In the rows, 128 means zero.
Where one turn sends some rows of the set: a few examples, then the rows asked
q46: [112 146 140 113 113 111 141 125 118 116 125 118 149 131 142 114 133 134
 147 130 118 103 117 139 128 154 110 143 149 165 124 142 137 138 124 122
 129 126 108 118 131 113 139 138 153 144 157 106 166 117 111 147 142  91
 141 109]
q561: [111 144 143 112 114 107 142 125 125 119 129 123 153 135 141 115 126 137
 146 126 118 106 124 143 127 150 112 145 148 167 124 143 142 143 126 125
 129 129 104 117 132 118 136 132 152 146 155 109 169 114 110 143 137  93
 136 111]
q663: [128 126 131 109 106 131 121  89 129 117 110 150 152 124 139 107 131 118
 148 151 118 116 133 129 149 171 138 155 130 143 105 176 126 140 119 123
 154 129 121 130  97 121 151 139 134 135 133 145 155 110 114 150 123 112
 143 107]
q910: [ 79 136 124 126 103 129 121 127 134 121 139 138 134 131 141 117 145 126
 141 132  91 144 140 106 116 168 148 173 139 151 110 153 114 121 117  99
 162 131 160 128 109  94 115 129 148 165 151 135 157 112 129 150 128  90
 131  90]
q782: [ 99 125 142 119 105 116  93  92 120 114 133 124 137 143 142 108 112 104
 147 142 133 130 116 150 131 144 126 131 137 151 111 160 141 116 117 120
 129 132 135 134  93  95 144 124 145 149 137 131 143  94 116 160 141 127
 146 117]
q29: [100 133 146 119 107 114  96  97 122 115 133 122 138 141 139 109 112 101
 147 143 134 131 119 155 136 149 132 131 137 154 108 161 143 118 112 123
 128 134 134 133  96  97 140 127 142 150 135 132 144  90 115 165 135 124
 144 114]
q926: [107 137 129  90 120 111 115 105 141 124 131 119 152 130 116 126 130 134
 140 144 122 126 128 135 133 147 105 133 139 156 118 128 127 143 121 117
 128 135  92 143 101 120 128 111 152 130 125 128 190  96 125 143 127 110
 118 113]
q873: [100 118 112 104 133 146 120 118 139 117 161 104 136 123 124 106 145 105
 132 121 105 147 143 121 125 184 135 142 126 123 109 161  98 103  90 121
 134 126 144 148 100 123 134 120 135 158 140 123 152 104 132 145 135 107
 136 108]
q18: [ 94 116 112 128 144 110  91 142 132 130 121 119 140 141 148 104 141 128
 147 124 121 134 101 119 117 152 113 147 129 173 113 139 108 123 105 109
 125 142 124 130 136 118 155 107 130 162 153 148 162  93 161 137 152  94
 124 116]
q356: [ 93 116  99 138 120 135 108 128 124 130 124 117 162 127 145 111 131 112
 164 107 102 133 133 116 138 159 107 137 132 165 138 128 118 161  94 114
 136 126 121 145 114 119 142 121 120 149 157 152 165 112 152 127 128  93
 122  82]
q181: [105 115 111 129 145 105  97 138 131 135 124 130 145 149 147 109 138 133
 144 124 117 138  99 123 110 149 112 149 125 167 116 143 101 126  99 108
 123 140 133 129 138 115 147  97 134 162 152 148 161  95 148 139 152  98
 134 123]
q682: [ 73 135 125 122 106 125 119 125 131 129 143 133 129 133 145 113 150 121
 138 125  91 145 142 110 119 173 148 165 136 147 106 165 114 123 111  98
 153 133 159 123 113  92 114 130 140 164 148 131 151 115 132 154 125  94
 130  94]
q433: [105 131 149 120 104 115  96  91 119 117 135 126 138 135 136 106 113 100
 153 145 133 124 114 149 135 149 135 132 134 154 104 161 140 115 118 123
 135 136 135 133  92  98 142 125 145 151 137 131 145  93 118 158 134 124
 143 119]
q225: [108 140 132  87 124 122 113 100 145 124 132 120 149 130 119 124 134 128
 139 148 121 127 130 134 132 142 108 138 141 154 116 122 131 145 118 116
 133 131  93 145  97 118 132 111 153 133 126 131 188  98 136 143 126 110
 117 115]
q815: [109 116 114 106 136 148 112 121 138 122 156 108 142 126 117 110 142 110
 132 114 119 155 134 119 129 179 136 141 125 123 109 165  94 103  98 123
 139 125 151 143 102 125 129 118 135 152 148 118 153 104 131 143 140 105
 140 108]
q395: [128 120 133 109 111 129 121  89 130 121 105 148 161 128 143 109 132 120
 145 155 116 122 131 124 145 176 132 158 125 143 113 175 129 142 117 122
 158 128 124 129 103 121 154 135 132 137 130 144 157 115 115 144 116 111
 142 107]
q718: [113 146 141 110 115 104 140 129 115 121 128 119 151 132 148 112 129 137
 145 130 117 106 120 139 129 156 113 143 154 158 126 146 139 141 125 122
 128 125 112 118 131 112 135 133 152 145 159 108 164 123 114 143 141  92
 139 118]
q287: [105 137 130  81 124 118 117 104 138 124 131 116 151 131 122 128 130 133
 140 152 120 128 133 133 132 142 109 138 137 150 113 119 129 145 116 118
 130 132  98 145  94 118 129 108 151 134 126 134 191  96 131 146 125 110
 122 110]
q789: [ 93 115  96 128 117 134 105 125 121 130 126 120 170 125 145 118 126 111
 172 104 100 138 137 121 139 158 116 138 135 165 142 127 110 157  90 123
 132 127 122 144 117 124 136 115 125 150 162 148 164 114 142 134 134  90
 119  90]
q149: [ 81 142 127 117 108 125 113 128 127 135 144 142 134 127 147 121 141 125
 139 126  96 146 145 109 120 166 148 166 134 145 114 158 105 129 116  97
 160 131 166 127 119  85 121 127 147 160 152 135 156 119 134 155 128  92
 136 102]
q975: [108 120 116 100 135 143 117 119 130 121 162 108 137 121 120 112 133 103
 133 122 112 145 138 121 130 175 135 140 118 119 122 152  88 106  93 120
 139 125 153 151 104 120 138 114 141 154 146 121 154 108 134 146 141 104
 142 111]
q68: [ 81 136 125 123 108 128 110 130 129 127 146 145 140 130 139 120 144 120
 142 125  97 150 145 110 111 169 149 166 137 153 112 163 113 126 114  95
 154 137 164 128 111  92 112 135 141 167 150 133 152 112 130 145 127 100
 133  94]
q798: [102 114 107 123 137 107  91 146 132 135 123 133 139 138 138 107 142 133
 148 125 122 131 101 121 120 149 117 147 122 171 110 138 111 121  99 110
 125 146 130 130 140 114 148  97 138 162 152 146 162 102 153 137 148  88
 120 119]
q632: [ 96 116  93 132 116 131 106 122 128 130 125 121 169 128 146 109 129 117
 166 102 107 138 140 120 137 160 110 132 136 164 137 133 114 157  93 119
 132 123 121 142 102 116 142 113 122 147 161 156 160 105 141 130 127  95
 117  83]
q938: [ 99 116  99 138 117 131 105 122 120 136 128 122 173 131 146 118 129 112
 160 107 100 142 133 121 132 156 108 138 130 158 143 132 110 165  91 114
 130 122 128 145 117 121 132 111 121 142 158 152 166 114 139 132 125  99
 129  86]
q401: [ 94 120 114 132 142 105  94 144 134 128 118 120 145 143 142 108 136 127
 147 130 122 124 100 125 117 156 119 150 122 170 108 150 112 122 100 110
 124 149 133 124 142 119 149  98 132 159 151 150 160  97 151 131 150  94
 125 114]
q634: [108 125 110 103 134 145 109 117 142 121 159 101 134 123 123 110 143 102
 133 116 113 144 136 124 125 183 140 138 128 117 115 156  99 100 105 122
 128 124 141 146 105 120 134 119 139 154 148 115 153 107 137 139 137 104
 134 109]
q911: [126 122 130 107 114 129 127  88 127 120 108 150 153 126 139 105 132 122
 149 150 118 119 135 127 144 180 131 153 127 148 108 178 130 140 119 120
 158 133 123 128  97 123 151 133 131 132 132 146 154 111 115 147 117 111
 142 107]

q181 -> q149
q926 -> q433
q682 -> q356
And these:
q225 -> q29
q401 -> q910
q782 -> q718
q68 -> q789

Where one turn sends some rows of the set: a few examples, then the rows asked
q440: [157 144 150 141 121  95 145 144 142  91 118 158 117 126 134 130 151 147
 132 112  95 138 144 123]
q35: [132 129 117 161 130  80 149 121 135 109 117 128 128 112 136 138 123 136
 133 112  94 122 141 124]
q853: [112 121 123 134 169 101 153 143 153  91  98 141 141 122 146 136 145 149
 117  97 105 136 136 117]
q251: [136 152 133 173 130  89 180 142 149  76 133 138 141 131 136 146 135 131
 130 109 108 137 148 129]
q20: [133 139 126 131 134 114 178 153 133  84 106 121 144 123 145 130 151 127
 145  83 117 120 151 132]
q797: [129 108 115 140 147 105 163 142 152  70 106 142 127 133 150 127 147 132
 153 115 113 116 108 131]
q716: [128 132 123 141 131 129 147 135 150 103 120 145 136 117 148 136 109 153
 122  97 110 131 131  96]
q466: [131 132 155 110 121 106 156 137 177  92 121 133 154 126 160 134 155 122
 109 107 106 119 141 121]
q198: [134 129 107 132 145 128 157 153 147  87 112 119 142 109 147 126 128 147
 137 124 120 113 142 102]
q122: [135 121 115 145 133 137 158 143 142  88 113 137 136 121 163 136 114 148
 136 113 121 118 130 105]
q195: [128 133 102 149 119  85 154 119 136  98 110 123 132 114 128 127 125 123
 133 120 101 125 147 124]
q906: [116 123 119 130 148 110 145 157 146  78 114 149 133 115 152 153 127 142
 113 114  96 149 111 115]
q483: [123 129 159 128 126 113 165 153 186  91 127 121 147 122 154 139 147 117
 121 133 109 120 134 124]
q584: [135 163 124 150 119  91 172 133 148  64 128 140 140 132 126 136 141 126
 135 100 110 144 144 125]
q185: [142 123 122 133 131  91 148 140 170  77 126 156 143 157 140 137 128 116
 122 125 120 107 121 129]
q203: [101 114 158 134 140 113 160 159 160  98 101 123 142 136 148 137 127 120
 129 110 109 137 142 123]
q713: [119 124 170 135 123 127 163 149 159  79 119 133 136 124 145 147 152 114
 137 128 103 129 128 122]
q476: [132 122 142 141 109  97 148 163 157 120 113 137 135 141 138 122 151 117
 113 109 137 125 131 114]
q737: [131 124 139 141 136  90 148 146 168 104 145 157 133 138 126 162 133 136
 137 122 105 120 128 133]
q439: [115 126 132 141 124  87 143 151 140  98 131 141 151 131 121 159 158 131
 141 119 103 134 157 121]
q64: [139 134  99 139 121  86 148 122 141  85 112 127 122 117 139 127 118 120
 138 124 106 119 127 129]
q705: [126 125 115 131 118  87 143 145 140  71 113 140 161 149 136 133 153 112
 127 122 116 122 149 117]
q683: [146 141 127 150 108  95 165 153 167  90 116 130 131 137 149 114 137 130
 126 145 121 132 154 131]
q173: [128 110 148 114 137 103 158 170 159  98 120 127 145 118 164 151 125 126
 110 116  97 124 138 128]
q623: [131 106 118 144 123 102 164 130 149 103 131 157 134 131 157 148 145 150
 127  94  94 123 117 127]
q403: [137 118 148 131 115  96 144 167 140 112 112 145 133 129 150 136 154 124
 125 104 138 127 139 126]
q513: [145 119 145 123 120 106 151 172 139 104 120 148 121 118 130 141 153 118
 128 118 133 123 130 130]
q292: [128 128 166 118 118 121 155 135 152  79 114 146 144 126 151 142 161 120
 125 101 100 127 135 117]
q453: [111 121 112 138 120  88 155 146 158 107 130 143 154 108 136 140 135 134
 102 108  91 148 141 118]
q766: [153 154 127 161 136  77 173 148 159  73 139 131 140 128 152 147 140 138
 127 112 108 123 137 130]
q45: [140 141 114 134 106 111 175 149 155  89 122 122 145 142 169 130 128 125
 124  86 119 121 125 127]
q184: [126 140 114 127 141 121 145 144 155 102 118 125 143 104 132 127 124 152
 123 108 110 128 142  92]
q373: [114 120  96 128 124 125 171 150 158  86 124 135 132 130 153 149 135 140
 118 127 105 140 114 119]
q691: [110 120 142 113 123 126 163 141 158  92 105 125 132 150 131 128 149 121
 135 101 100 127 124 111]
q722: [149 142 143 154 109 106 155 150 155  81 120 149 110 137 137 126 132 132
 139 138 108 141 127 127]
q469: [136 150 134 147 125 107 164 166 166  97 136 127 136 122 143 140 111 124
 111  97 100 133 107 118]
q566: [137 117 132  93 121 118 161 154 157  92 125 130 134 132 148 143 148 128
 114 107  88 115 121 118]
q458: [152 165 117 137 126  81 164 140 158  63 134 135 138 129 141 137 146 132
 132 104 110 129 133 126]
q331: [109 117  98 130 145 115 178 136 165  98 107 128 142 137 146 131 152 148
 123 112 114 127 137 121]
q116: [109 124 109 132 144  91 153 157 161  72 106 128 147 109 128 118 138 117
 129 129 111 141 133 122]
q13: [139 124 139 131 114 108 156 169 155 111 122 140 125 131 118 126 151 112
 115 125 130 121 122 118]
q194: [145 130 115 151 131  80 143 125 141  95 118 132 118 115 147 138 115 133
 139 117  99 115 122 129]
q819: [153 143 134 137 118  82 155 145 153 100 115 139 137 125 146 118 156 145
 120 118 107 129 170 126]
q707: [130 148 145 142 153 108 167 169 143  91 119 124 134 105 119 139 134 126
 133  95  98 131 134 122]

q469 -> q707
q373 -> q906
q35 -> q195
And these:
q797 -> q623
q458 -> q766
q566 -> q173
q122 -> q716
q439 -> q705
q466 -> q483
q819 -> q683
q513 -> q403

Where one turn sends some rows of the set: a few examples, then the rows asked
q411: [ 94 161 103 123 131 135  88 172 163 132 110 123 134 139 115 157 103 125
  85 122 164 122  91  97 168 114]
q696: [115 147 116 110 162 128 102 183 132 127 106 124 151 160 126 158 104 134
  83 147 122 134 116  97 148 115]
q597: [127 145 135 132 156 132  95 161 133 144 119 136 134 164  89 145 113 130
  84 129 151 117  97  71 119 101]
q144: [110 152 141 123 133 129 108 134 151 127 114 137 101 138 119 138 111 127
 101 130 164 121 116  97 151 143]
q912: [115 185 111 127 154 120 101 180 144 142 110 148 144 148  94 163 102 120
  70 142 145 126 108  91 135 150]
q790: [ 93 149 104 138 144 137  87 176 129 134 103 136 120 133 108 162 102 126
  85 146 172 114  97 116 155 119]
q240: [108 142 131 109 148 151 102 157 146 117 131 125 125 161 125 172  92 137
  93 125 136 116 108  85 142 139]
q625: [119 144 132 140 134  99 113 177 156 144 112 141 111 155  93 151 125 116
  83 137 131 124  91  78 140 109]
q228: [115 149 140 129 176 135  85 169 135 120 114 162 128 164 110 165 114 120
 108 143 157 124 110  82 143 125]
q650: [120 129 105 131 147 132  91 185 124 140 108 134 145 151 121 147 103 129
 106 144 135 115 121  81 141 102]
q588: [106 132 118 128 140 122 100 202 132 134 115 132 119 148 129 163  99 127
  85 137 113 136  99  92 141 124]
q825: [115 154 131 132 148 123 125 156 154 146 111 123 123 140 106 159  93 123
  68 141 109 112 100 105 143 119]
q261: [112 163 156 131 141 135 104 140 144 139 106 144 127 140 116 146 112 122
 103 123 175 123 104 111 134 134]
q415: [104 156  98 129 135 121 111 142 111 118 100 139 128 148  95 167 125 112
  98 127 150 121 105  98 128 153]
q621: [105 147 102 122 127 121  84 159 145 133 121 120 119 133 112 139 107 142
  98 113 152 152  96  98 156 103]
q802: [118 132 115 116 173 134 106 148 143 139 112 119 122 144 103 146 110 145
  83 152 137 108 114  87 126 127]
q32: [116 163  99 125 146  99 110 170 127 153 114 151 135 129  95 150 112 132
  93 158 143 120 125 102 122 125]
q249: [ 93 166 102 118 127 126 119 148 127 123 107 151 139 128 107 167 119 108
 102 118 141 101  99  93 128 140]
q667: [123 146 137 145 136 110 106 165 132 138 106 155 136 159 101 163 116 120
 124 145 133 133 100 109 139  97]
q639: [109 160 105 132 136 101  99 139 116 132 112 137 130 144 104 163 111 103
 102 108 148 136 112  90 121 144]
q207: [110 169 153 129 112 129 116 134 138 131 111 130 118 144 111 144 103 126
  96 124 154 126 102 112 141 125]
q703: [130 125 120 135 130 128 107 198 130 142 115 124 145 165 113 173 119 124
  87 128 138 131 101  90 140 108]
q47: [131 157 102 117 112 128 122 159 128 153 126 135 144 135  92 150 117 146
  89 124 133 128 112  91 123 122]
q944: [101 150 147 131 122 114 110 147 146 134 103 146 110 143 106 139 124 127
 114 140 170 123  96 106 131 126]
q721: [117 158  98 126 121 131 105 179 151 143 119 141 122 142  97 147 115 136
  82 125 133 128 102  63 133 155]
q655: [110 142 106 131 140 125  89 161 112 138 116 127 117 134  99 157 110 136
  91 132 163 149 102 127 144 105]
q215: [101 162 104 108 132  97 113 146 146 128 115 140 140 136 111 167 126 109
 103 106 149 125 108  91 128 137]
q780: [111 130 124 124 110 119 120 156 146 130 124 118 124 155 114 171 101 137
 117 136 115 122 102 105 142 121]

q215 -> q249
q597 -> q625
And these:
q790 -> q655
q144 -> q261
q780 -> q240
q696 -> q650
q32 -> q47

